(in the rows, 128 means zero)
Each path below is one point turned by a fixed rotation once a step. After each direction that follows a path, write how fast that rotation turns it, in degrees per step (0 if it stays still).
Each turn is a multiple of 5 degrees from 10 to 175, or 0.
Each row of a path follows its step; steps can be skipped.

step 1: [130 125 128 142 125 132 130 126 132 120 133 129 131 123 134 131 127 131
 127 134 130 128 129 137 141 122 122 129 132 126 123 118 129 136 118 126
 130 133 127 134 124 124 126 126 123 123 132 134 127 127 119 126 129 123
 137 127 134 138 139 134 135 137 121 134 122 113]
step 2: [124 131 116 117 137 128 115 126 126 121 137 129 127 129 133 130 130 117
 125 133 122 118 130 129 133 130 119 131 125 124 127 137 121 126 129 126
 122 135 131 121 131 124 131 126 129 129 131 131 124 127 123 131 124 135
 125 117 129 140 133 133 121 130 126 143 120 127]
step 4: [121 130 122 131 119 120 122 135 127 137 128 131 115 131 132 123 123 121
 134 137 137 134 127 130 128 127 124 113 114 123 126 124 134 121 127 133
 128 134 127 123 131 121 131 122 123 127 140 128 127 129 122 126 133 128
 127 122 136 125 129 131 130 119 129 125 130 119]
step 6: [133 122 117 129 119 139 131 124 128 123 122 124 126 120 120 135 132 125
 123 126 126 124 130 130 138 124 125 131 131 130 119 126 129 122 127 130
 132 126 122 117 125 122 136 124 114 128 139 128 128 135 127 124 126 132
 140 118 130 134 123 127 141 129 124 133 126 126]
step 7: [127 139 117 119 121 138 135 128 134 116 133 124 118 117 137 133 130 125
 125 131 129 132 123 135 125 127 125 130 125 135 139 130 130 125 122 128
 122 127 137 123 137 126 127 126 125 122 128 124 120 124 130 131 127 127
 125 123 132 140 133 137 125 130 136 131 122 128]
step 8: [124 122 125 127 130 134 118 124 133 129 142 140 121 134 124 124 121 135
 119 120 129 124 127 123 130 126 131 120 127 136 132 122 125 126 131 133
 129 125 137 134 128 120 134 130 124 131 130 139 121 132 136 136 126 120
 130 119 127 139 128 138 132 120 130 128 131 124]
step 9: [117 126 116 128 123 122 125 134 123 134 126 131 115 130 127 133 124 125
 127 126 122 136 115 136 136 130 123 128 115 132 134 127 132 135 128 133
 133 131 128 117 126 131 131 123 127 137 123 140 129 127 125 123 132 124
 129 127 123 135 133 124 129 121 119 124 136 134]
step 10: [124 129 113 129 125 131 139 119 130 135 141 126 124 136 137 130 138 134
 126 125 120 133 130 120 125 120 135 125 126 124 132 117 138 124 129 125
 135 128 126 123 130 131 133 128 130 126 128 128 126 132 124 129 129 139
 130 120 130 125 134 121 128 130 119 120 127 120]
step 11: [133 114 125 125 114 129 137 127 134 130 131 126 134 131 126 144 123 133
 130 135 123 125 120 127 135 130 124 130 129 121 130 137 122 119 125 128
 131 123 134 125 122 120 125 129 125 128 126 134 119 123 119 122 127 130
 135 116 137 129 127 130 133 126 130 124 127 120]
Speeds:
[128 128 130 127 129 129 128 129 129 130 128 126 127 128 129 128 129 130
 128 128 127 128 131 127 130 128 129 128 126 130 126 128 127 131 126 128
 126 127 128 126 129 129 129 126 129 128 129 130 128 130 125 126 128 128
 130 128 124 128 129 129 126 129 127 129 130 127] : 90

step 1: [126 125 127 122 130 121 124 120 122 124 126 127 128 127 120 129 130 131
 122 129 122 132 121 143 122 118 124 130 129 122 133 124 129 123 119 121
 117 137 125 121 122 130 124 129 127 134 121 135 127 131 125 131 122 125
 126 135 118 123 130 131 124 132 130 124 128 128]
step 3: [124 125 132 130 124 127 122 126 130 125 122 126 120 122 125 127 131 129
 119 127 130 129 121 125 134 121 122 131 130 126 134 131 130 129 126 127
 128 135 111 126 136 140 133 128 129 122 137 137 128 121 120 135 129 126
 123 131 125 130 134 128 115 131 125 129 135 120]
step 4: [134 119 131 124 129 116 116 133 123 126 129 133 131 123 117 127 128 136
 122 121 130 127 127 129 125 133 135 143 125 122 132 123 130 131 127 134
 117 134 121 126 128 134 133 124 127 121 123 128 131 126 130 133 132 129
 125 134 122 129 131 123 132 126 129 135 127 122]
step 5: [132 130 118 126 128 121 130 138 129 123 117 137 121 126 136 129 124 123
 120 123 130 116 130 127 125 120 131 129 127 121 136 129 131 127 126 129
 129 140 129 123 126 123 133 127 122 114 133 130 135 130 126 130 130 128
 126 128 117 128 134 130 131 132 127 134 131 124]
step 6: [129 121 130 130 128 132 131 136 124 139 123 126 124 130 120 137 125 125
 127 115 125 126 124 132 124 125 133 124 128 122 129 133 136 129 121 125
 121 139 125 128 132 135 133 139 122 123 126 139 125 125 129 125 132 131
 126 126 125 127 121 129 121 128 124 139 129 122]
step 7: [128 119 126 126 126 130 128 133 116 129 128 129 134 123 123 127 126 135
 117 121 122 132 135 123 123 128 127 130 127 117 130 131 129 133 136 130
 136 135 135 121 123 136 132 130 122 128 130 139 123 133 122 129 136 132
 127 130 126 128 134 140 137 126 130 131 133 126]
step 9: [118 116 128 130 129 131 127 130 125 129 124 126 126 126 129 131 126 133
 135 130 127 132 131 132 133 130 134 126 122 122 125 124 123 130 125 120
 117 141 126 115 120 130 135 128 131 124 129 136 120 131 137 122 129 134
 130 135 123 127 138 130 127 130 118 124 125 124]
step 10: [129 111 123 136 120 127 133 124 125 128 129 122 121 120 123 128 123 129
 126 132 129 131 129 130 127 121 134 131 139 116 130 125 130 121 136 128
 133 129 129 121 135 127 128 128 127 125 126 126 131 138 126 125 127 141
 125 128 120 123 136 126 127 128 124 126 129 122]
step 11: [121 129 130 133 132 127 122 136 127 128 125 125 125 124 126 137 121 129
 123 125 132 124 127 133 137 122 134 129 134 134 124 122 130 123 132 128
 135 129 125 126 127 144 121 131 123 128 118 140 129 130 126 129 130 127
 128 131 120 131 140 120 126 130 117 126 127 126]
Speeds:
[126 127 126 129 128 126 127 128 131 128 128 127 128 127 126 129 128 130
 128 130 130 130 126 132 131 127 127 127 127 129 129 128 130 129 130 127
 128 126 127 129 127 128 129 128 129 128 128 126 130 130 128 130 128 127
 128 127 128 128 127 130 129 128 126 127 127 128] : 40
